(in the rows, 128 means zero)
The rows of Y fall into several groups, which share some directions, and each row is roughly a mix of its group's hidden directions, except some rows that fit no group.
Y, 82 rows:
[[160 132 135  72 122 152  91 128 139 114]
 [100 116 128 138 101 137  81  85 137 108]
 [151 150 108 104 107 141 101 131 166 170]
 [134 157 126 123 161 113  73 123 103 153]
 [119 114 131 142  68 114 158 145 141  99]
 [146 118 147 128 168  85 104 137 165 141]
 [150 145 132  93 165 134  93 106 105 157]
 [143 150 104 108  96 153 103 137 166 160]
 [133 146 109 142 131 132 161 168 154 175]
 [ 90 143 135 181 146 127 144  93 124 142]
 [147  85 184 106 140 120 139 118 144 128]
 [132 150 103 123 104 142  94 155 176 148]
 [ 74 110 134 131 157 130 153 138 156 157]
 [ 93  84 133  97 143 144 115 121 160 154]
 [157  90 166  96 134 131 144  98 150 126]
 [ 73 100 129 152 147 121 153 127 145 155]
 [ 75  96 127 147 147 119 154 133 145 156]
 [155 135 116 129 145 140 176 146 142 176]
 [ 92 120 125 138  73 124 130 136 142  87]
 [151 152 106 110 108 137 101 135 169 168]
 [150 155  95  99 112 145 102 113 155 163]
 [ 64  98 128 139 137 122 140 134 157 143]
 [160 106 149  89  93 126 159 147 148 130]
 [144 141 108 127 121 146 185 139 140 171]
 [172  81 121 105 117 129 106 110 106 145]
 [156  98 161 132 123 109 142 146 181 130]
 [ 73 149 130 161 139 119 159 146 148 125]
 [ 90 111 126 172 147 113 165 123 125 157]
 [183 163 130  99 116 137 111 138 115 102]
 [121 164 118 126 118 133 107 141  86 178]
 [ 97 145 122 134 153 127  78 162 153 143]
 [134  87 179 101 158 121 123 111 138 118]
 [147 103 158 148 126 101 142 160 175 126]
 [116 109 104 107 133 114 151  83  96  93]
 [ 92 132 119 174 126 100 168 152 127 127]
 [103 121 135 131 155 132  79  96 109  93]
 [146 131 139 128 186 121  98 152 139 160]
 [169 161 125 132 138 114 167 166 107 128]
 [146 118 143 112 192 139 106 139 142 152]
 [167 133 110 134 120 107 133 133 189 143]
 [118 113 132 144  74 114 153 119 121  84]
 [ 86 101 121 169 137 107 163 133 128 152]
 [138 120 154 120 145 101  70 117 106 104]
 [137 123 140 134 128  72 144 123  75 127]
 [104 131 113 192 119 110 148 151 137 116]
 [118 107 146 132 175 103 139 102  97  96]
 [153  98 169  84 141 133 124 100 142 143]
 [115 139 131 125  93 108  91  99  93  94]
 [131 158 101 110 108 148  88 142 156 161]
 [129 157 113 120 177 140  98 122 118 171]
 [109 134 138 115 144 119  58 121 118 110]
 [146 136 127 118 191 141 109 110 113 159]
 [146 135 114 131 129 141 180 154 150 171]
 [165 123 146 102 142 107 109 121 165 168]
 [181 111 123  81 110 131 105 141 118 120]
 [139  98 168  95 168 116 117  98 133 126]
 [143 148 127 102 174 135  94 131 125 171]
 [131 143 121 124 190 142  99 118 120 161]
 [116 110 136 147  77 109 142 125 124  79]
 [130 172  75 153 119 116 116 145 132 149]
 [146 129 134  97 181 149 115 135 142 166]
 [111 103 130 143  83 130 163 122 137  84]
 [117 163 113 122 103 150 110 140  90 171]
 [127  88 172 102 162 124 119 110 138 106]
 [ 67 136 135 166 147 129 146 115 145 139]
 [111 153  91 157 148 105  97 155 152 116]
 [150 112 133 139 138 128 173 169 163 152]
 [ 98 131 136 125 121 154 139 119  61 120]
 [104 169 134 128 106 141  95 118 149  84]
 [185 146 126 118 107 133  99 110 100 106]
 [128 151 138  81 119 154  90 132 156 101]
 [103 136 125 176 146 108 175 137 120 146]
 [101 137 116 142 110 101 155 182 141 105]
 [ 80 164 132 175 134 121 148 125 137 117]
 [145 147 106 112  91 152 110 141 171 157]
 [120 161  93 157  89 140 147 147 101 142]
 [138 150 115 118 182 146 114 115 117 171]
 [123  91 182 103 160 121 108 125 138 120]
 [ 70 141 133 174 137 125 141 108 140 130]
 [110 102 155 146 165 103 144 123 101  90]
 [103 162  79 158 105 140 126 149 117 116]
 [148 147 108 144 116 128 181 146 132 170]]
Here is one row from each group, named. Which group is each of the other rows in?
[150 113 130 137 141 133 177 163 162 156] -> S
[172 159 136  79 131 147 113 145 132 113] -> N
[142 135 100 120 164 109 139  73 106 115] -> P

[128 143 108 108 106 151 167 153 157 167] -> S
[128 145 101 161 150 142 160  90  95 141] -> S
[111  98 138 110 134 154  89  81 142 144] -> N
[157 107 152 117 136 109 118 137 189 140] -> P
[127 167  73 157 102 129 132 145 132 137] -> P
[144 121 120 120 135 152 182 150 158 161] -> S
